In the rows, 128 means zero.
These are runs of 6 systems, one row a step. Runs of the same system follow the same rule from any start.
path 1, k24:
[[151 130 133 103 116  96  94  82 113 188 118 152 152  63 105 114 118 124]
 [ 78 111 100  95 156 115 125 174 158 155 137 150  97 117 163 112 171 169]
 [110 151 141 193  99 126 129  96 189 121 145 121 125 131 149 197 136 134]
 [148 108 126 114  89 105  80  93 109 168 132 104 149  87  69 119 123 160]
 [ 64 107 114  89 159 109 150 179 145 136 157 108 120 161 125 113 145 179]
 [109 125 141 190  96 134 143 101 173  89 162 137 160 174 122 170 118 120]
 [154  97 124 120  58 137 107 122  88 140 112 118 154 116  58  90 124 144]
 [ 82 120 127  80 151 126 184 179 119 130 109 100 140 184 131 113 141 150]
 [134 131 156 173 117 131 157  82 138 105 138 167 171 186 155 149 113  89]
 [167 101 128 127  69 148 125 141  83 156  94 159 136  89 104  74 119 118]
 [106 144 125  94 163 140 174 185 131 144  65 113 138 141 170 133 149 147]]
path 2, k437 (11 x 18):
[[111 155 124  66 180 108 118 185 124 113 126  94 116 156 129 138 127  75]
 [182 131 154 130  97 127 146 161 152 127 124 145 140 170 142 118  46 126]
 [159 105 129 128 139 178 152 121  85 135  53 125 167 121 161 114 161 132]
 [142 177 135  80 185  94  86 155 101 128  98  87  99 121 141 142 130 106]
 [182 142 173 169 120  91 116 131 114 140 141 148 124 143 143 107  50 149]
 [136 106 128 184 158 169 130 110  85 114  76 147 162  96 148 110 163 159]
 [131 178 123 130 164 109  57 126 119  96 117  93  86 101 117 156 148 113]
 [155 136 163 187  86  92 113  90 103 133 176 140 109 133 109 112  77 126]
 [ 93  99 117 188 153 160 143  97 100 101 126 165 175  97 114 111 165 125]
 [106 165 106 132 142 131  70 134 168  78 145 127  99 116 114 169 156  80]
 [151 134 145 157  54 126 145  89 134 138 177 141 101 132 111 129  85  82]]
path 3, k438, 11 rows:
[[113 163 137 110  91  94  73 128 113  88 102 146 126 191  96 120 164 116]
 [ 70 107 146 171 111 115 149 121  94 103 157 114 143 195 119 123 166 142]
 [ 73 135 132 114 101  95 173 120 132 145 136 188 161 156  96  95 120 134]
 [117 152 156 139  77  83  80 138 121 126 116 182 145 165 134 130 152  77]
 [ 90 113 159 192  83 112 151 110  93 153 130 122 147 153 149 142 174 137]
 [ 87 124 139 122 106  77 136  98 133 186 132 176 172 111 108 114 134 168]
 [130 126 139 171  96  88  52 131 148 132 139 191 143 123 148 132 147 119]
 [108 120 139 214  80 138 137 108 124 134 113 146 116 116 153 126 172 177]
 [ 99 144 118 117 100  98 104  89 137 152 104 151 132  99  86 110 154 205]
 [109 117 119 163 128 104  38 133 150  86 154 161 133 136 109 127 155 153]
 [ 82 129 115 191 100 159 155 128 144  85 131 160 102 144 127 109 160 177]]
path 4, k159, 11 rows:
[[105 153 129  64  93 109 179 120  98 146 116 135  98 171 105  88 127 128]
 [170 156 130  95 166 122 128 113 113 136 148 116 112  86 110 127  65  62]
 [109  87 127 133 166 115 121 203 167 127 156 156 184 131 133 119  91 126]
 [108 133 134 112  93  98 145 161 115 147 137 116  83 153 100  81 111 198]
 [176 169 137  90 127 111  88 103 117 126 108  84 133 102  70 141  86 121]
 [123 106 140 122 210  99  95 144 130 108 138 123 190 164 148 139 120 134]
 [ 98 131 133 186 138 116 128 155 110  95 156 114  72 143 124  98 128 193]
 [141 152 112 130  87 159  92 110 136  82  90 103 136 108  52 137 134 145]
 [116 128 129  89 186 130 122 102  94 101  91 119 178 173 138 131 173 114]
 [102 158 137 190 171 132 154 129  92  88 153 137  77 131 151 113 127 101]
 [117 125  94 153  90 177 126 141 162  80 123 170 141  90  68 112 131 113]]
path 5, k829 (11 x 18):
[[134 128 139 108 198 129 177 145  93 149 129 117 104 140 195 112 112 110]
 [146  96 122 106 170 129 140 179 134 152 172 119  80 119 183 104  94 126]
 [169 122 110 115 191 165 132 165 137 121 116  96  91  94 163 118  92 152]
 [171 142 136 108 194 116 119 117 119 137 118 113  92 141 186 115  99 180]
 [173  95 137 123 159 107  90 141 132 135 171  92 109 149 152 119  79 182]
 [163 117 127 158 186 141  76 138 139  75 142  96 120 129 128 135  96 171]
 [165 154 140 144 158 112  68 103 101  78 126 113  86 168 138 117 124 163]
 [172 112 159 158 113 109  77 130  79 101 148  82 120 176 115 115 105 140]
 [143 115 151 193 160 129  83 136  79  75 140 110 153 144 115 125 120 105]
 [128 155 143 174 137 106  81 139  68  85 138 133  85 139 131 108 143  86]
 [169 140 159 159  96 124 113 152  64 122 125 100  98 126 125 115 107  65]]
path 6, k24, 11 rows:
[[114 163 123 102  91  98  96 173 115 155  87 101 104  85  76 115 138 160]
 [ 61 158 136 106 176  80 126 122 136 123 135 108 146 170 134 164 166 134]
 [107 135 134 173  84 103 114  68 128 117 176 180 121 135  96 115 129 110]
 [104 137 106  88  63 134 127 180 148 142 108 129 120 100  65 111 135 123]
 [ 83 139 123  85 132 126 143 110 141 120 102  93 157 182 137 172 191 122]
 [133 116 142 134  81 115 159  42 110 151 168 154 120 155 127 118 121 114]
 [123 105 108  80  82 141 160 178 164 169 130 158 142  95 105 108 106 107]
 [115  98 111 112 130 169 140 128 165 123  91 117 169 158 172 166 192 135]
 [164 115 152 154  88 131 163  52 103 169 137 118 117 145 162 129 120 156]
 [138 100 132  99 131 110 153 175 151 190 141 142 155  93 129 109  71 142]
 [112  77 112 155 159 160 112 153 169 112 116 149 177 139 176 146 169 159]]
path 7, k437, 11 rows:
[[114 163 137 162 122 103 112 180 186 129 136 167  94 135 186 155 122 112]
 [157 154 122 139  93 169 181  64 147 141  98 146 109  96 128 127 103 151]
 [126 102 106  81 158 114  90  95 109 177 134 124 148  65 121 126 166 119]
 [ 94 133 145 151 155  77 124 163 157 150 192 128  96 140 174 145 113 133]
 [141 114 109 161 122 181 182  99 170 108 132 147 115 116 127 114  92 190]
 [131  84  90  90 119 159  85 108 126 139 125  81 131  83 103 139 181 140]
 [ 90 129 149 120 131  74 130 146 116 150 195  75  98 169 131 149 125 118]
 [113 104 120 145 132 151 188 130 147  93 150 156 151 164  99  92  79 176]
 [129  85  92 101 101 180  92 158 150 101  94 111 152 123 109 133 184 135]
 [118 162 151  95  88  95 134 140 109 143 133  61  90 177 124 158 137  95]
 [126 129 145 105 133 111 182 118 104 130 126 160 168 166  92  79  71 141]]
path 8, k706, 11 rows:
[[167  73 117 131 114 173 104  96 119 132 155  78 127 115 146 162 158  88]
 [ 59 137 117 135 122 136 171 129 112 109 100 138 118 155 118 101 185 184]
 [149 157 172 127 112  82 151 119 115 138 145 139 157 167 108 126  53  94]
 [154  55 119 147 114 155  88 103 126 143 165 116 131 112 169 145 168 100]
 [ 79 161 125 151 125 137 171 116 132 105  78 166 120 149 141 114 170 182]
 [168 170 171 115 131  77 129  93 101 145 138 119 133 151 121 131  60  97]
 [132  56 114 142 125 131  63 120 128 154 166 119 140 101 158 141 180 136]
 [ 84 179 125 146 131 128 151 128 172  94  75 179 136 148 137 133 153 169]
 [179 181 157 114 127  94 105  92 107 133 138 103 102 135 118 146  76  78]
 [104  72 109 139 128 129  71 135 116 145 152  90 142  91 120 139 191 152]
 [ 73 176 124 122 141 122 156 145 177  97  92 177 161 155 113 141 132 139]]
path 9, k159:
[[174 109 115  91 133 129 104 100 177 143 178 114  74 146 163 138  99 154]
 [155  70 136 143 107 141  97 165 129 145 149  49 147 124 134 161 128 136]
 [129 122 149 143 112 133 173  97 155 127 121  86 155 190 144 165 114 191]
 [196 116 120 121 130 165 106  83 130  97 133 102  74 160 164 129 121 148]
 [165  75 142 185 117 177 119 144 101 109 118  87 171 130 143 145 135 115]
 [130 125 140 164 113 167 197  97 131 108  92 149 147 176 159 123 130 176]
 [200 132 122 134  99 175 117  96  99 109  92 151  79 123 158  99 131 113]
 [156  93 146 172 112 156 130 132  90 142  94 151 198 104 146 127 135  82]
 [122 137 139 155 121 126 178 107 132 154  98 201 134 134 177 100 128 164]
 [175 146 124 134  79 127  91 123 119 156 103 177  82  77 150 102 128 114]
 [129 111 149 144 105  99 103 121 119 186 104 157 201  91 137 141 144 106]]
path 10, k438 (11 x 18):
[[100 126 132 121 167  97 102 151 146 114 188 105 155 130 102 161 105  66]
 [108 112 117 154 123 171 192 141 150 131 152 157 124 111 162 139 131  59]
 [130 160 129  74  76 124 148 149 136 187  80 112 115  97 130 143 140 100]
 [143 107 141 119 126 104  78 118 146 159 158  63 158 122 136 192 132 108]
 [128  61 112 145 149 161 160 118 173 156 179 144 139 103 177 136 119 143]
 [179 147 114  95  90 142 121 149 179 158  90 167  98  97 151 115  97 148]
 [191 130 134 135 108 143  74  98 128 113 106  69 116 138 142 165 141 150]
 [130  70 105 120 179 162 146  98 124 123 154  94 132 132 137 110 124 202]
 [158 142 111  89 154 129 119 160 164  98 127 176 109 136 118  84  63 154]
 [179 162 137 146 116 163 109 118 107  59  98 114  93 169 131 129 116  97]
 [115 114 124 104 158 151 182 107  59 118 109  68 128 154 109 103 150 151]]
path 11, k706, 11 rows:
[[108 123 155 173  97  86 126 106  76 159 164  92  97 133 118 113 135 172]
 [118  98 139 141 144 110 120  92 153 131 126 164 226 144 118 141 124 155]
 [153 155 134 111 124 122  96 115 145 113 110 167 100 174 198 149 158  79]
 [117 167 149 201 100 105 112 107 103 130 134  95  78 103 119 139 141 164]
 [114 130 133 112 171 101 111  79 119 133 111 118 208 122  91 146 130 154]
 [117 138 129  92 133  89  68 161 147 124 130 163 122 163 167 141 165  73]
 [104 170 136 212  91 130 119 130 151 110 138 122  93  92 114 163 134 120]
 [127 153 122 100 156 140 133  59 105 117  98 100 170 103  73 146 142 117]
 [ 93 127 132  69 120  81  97 176 107 156 126 128 128 154 134 120 172  87]
 [ 88 138 134 191  85 123 146 149 180 131 171 151 128 100 113 158 113 100]
 [148 137 106 103 114 177 144  47 125 108 100 128 148 103  94 141 141  91]]
path 12, k829:
[[101 202 150 125  98 110 160 157  95 124  68 141 110 144 115 122 142  92]
 [153  94 150 142  72 127 151 138 111 182 121 160 153 131 175 119 129  82]
 [ 91 100 112 147 151 138 156 152 112 163 140 143 152  42 110 106 134 121]
 [105 206 130 103 145 102 148 158 171 153  97 157  98  90 148 145 112 112]
 [182 115 124  99  85 139 130  90 164 189 122 138 114 100 173 143 117 133]
 [119  99 113 107 173 131 150  87 139 163 144 105 167  73  93 132 107 176]
 [ 92 172 121  94 171  92 111 119 200 118 149 139 127 145 133 170 117 145]
 [162 106 102 107  76 163  98  85 186 115 150 116  93 151 132 155 141 154]
 [127 113 119 107 138 158 150  74 106  94 116  88 168 151  62 118 124 172]
 [ 81 138 140 108 146  89 116 131 140  92 136 135 164 216 126 144 150 129]
 [116  84 115 160  60 161 114 154 145  91 157 130 104 169 128 123 165 124]]

Name the system that made each run.
path 13 (2 x 18):
[[112 129 125 101  86 139 129 161 155  87 118  87 163 183  73 151 131 116]
 [111 111 126 117 105 152 154 137 132  95 166  71 122 190 110 159 138  80]]
 -> k706
path 14:
[[136 125 143 129 114  98  94 130  96 108 171 125  71 196 160 116 136  92]
 [123  95 119 175 127 162 151  93 118 125 164  93 154  69  74 131 105 130]]
 -> k159
path 15, 2 rows:
[[107 170 140 153 166 116 117  89 136 130 105  79 161  97 122 196 147 136]
 [ 85 152 115  77 168  83  76 108 118 113 143 144 123 139 100 126 166  95]]
 -> k706
path 16 (2 x 18):
[[113 111 131 182 145 172 156 157  85  84 141  97 142 123 110 132 133  71]
 [100 137 109 132 117 174 200 122 162  83 106 175 145 154 104 107 111 135]]
 -> k159
path 17, 2 rows:
[[175 108 120 138  62 153 105  80 132 161 126 116 125  73 117 145 133 109]
 [135  81 108 117 156 148  95 144 149 148  98 105 163 100 160 148 170 180]]
 -> k438
path 18, 2 rows:
[[151  89 132 174 175 139 103 103  72 104 178 113 120 119 145 112 126  94]
 [116 133 125 143 159 155 194 174 112 136  91 148 142  84 123  89 100 149]]
 -> k438
path 19, 2 rows:
[[ 82 156 144 140 179  97 150 200  98 112 134 112 135 134 110 114 103 109]
 [104 186 142 146 134 121 172 101 122 112 144 149 126 116 100 142  97  45]]
 -> k438
path 20 (2 x 18):
[[120  92 104  96 194 131 104 191 149 138 159  93 115 104 154 135 129 121]
 [164 117 145 152 115 145 153 140 165 127 159  76 106 164 161 157  75 162]]
 -> k437
path 21, 2 rows:
[[135 125 141 204 123 112  65 131  84 100 154 118  96 106 115 108 131 139]
 [111 135 136 156 187 136 126 131 121 112  76 120 208 110 123 153 143 145]]
 -> k706
path 22 (2 x 18):
[[165 103 151 177 106 144 119 137 166 116 147 106 179 146 136 172  83 111]
 [115 118 101 154 170 143  89  71 103  86 139 170 126 101 115 102 171 126]]
 -> k829
path 23 (2 x 18):
[[132 163 121 122 140 156 166 131 147 107 103 176 146 103 122 132 100  45]
 [176 130 126  99 127 141 107 117 157 153 115 160 151 100 166 157 114  49]]
 -> k437
path 24, 2 rows:
[[ 80 121 126 158 147 134 129 116 115  60 123 142 165 183  91 114 156 154]
 [114 155 102 126 159 164 142 104  83  73 101 123  78 119  98  91 156 135]]
 -> k159
path 25 (2 x 18):
[[134 160 131 150  97 148 193  65 124 153 107 129 112  89 110 123  98 158]
 [153 122 128  53 132  90  89 164 167 170 118 145 156 141 142 132 106 135]]
 -> k24
path 26, 2 rows:
[[ 61 131 124 162 156 121 182  86 113 116 171 143 115 141 118 108 145 160]
 [165 128 155 138 108 111 111 109  85 122 106 179 181 147 110  94  97  90]]
 -> k706
path 27, 2 rows:
[[147 133 111 126  72 153 103 158 120  79 113 152  75 150  98  79 135 137]
 [139 120 136 115 121 137 138 104  61 132  93 106 186 112  73 115 136  92]]
 -> k159
path 28, 2 rows:
[[ 97 121 132 164 109 120 143 185 117 101 136 186 108 159 124  69 118 146]
 [117 161 118 150  84 165 132 142 162 105  56 126 164 104  94 160 152 145]]
 -> k437
path 29 (2 x 18):
[[151 131 117  78 132 126 131 125 132 164 147  83 110  70  78 126  73 127]
 [117  77  84  63 116 152 111 179 167 141 132 128 140 106 101 109 144 149]]
 -> k706
path 30:
[[127  92 135 131 116 107 135 159 136 178 138 183 175  93 120  88  87 147]
 [140 159 145  97 115  79 123 153 122 188  97 143 108 108 139  98 103 182]]
 -> k159
path 31, 2 rows:
[[123 169 108 134 124 154 119  81 156  99  92 104 112  92  86 151 140 181]
 [129 111 130 111  87  83  65  81 101 152 172 123 110 127  95 115 152 134]]
 -> k437
path 32 (2 x 18):
[[178 113 155 110 100 108 111 151  71 143 131  93 138 144  94  97  78 112]
 [115 108 160 165 169 127 141 156  83 113  98 126 199 165 149 123 137 128]]
 -> k437
path 33:
[[ 96 132 115  81  94 109 106 141 179 150 121 182 144 148 148 145 170  87]
 [104 100 107 135  64 173 172 121 150 158 120 102 126  92 112 141 166 151]]
 -> k829
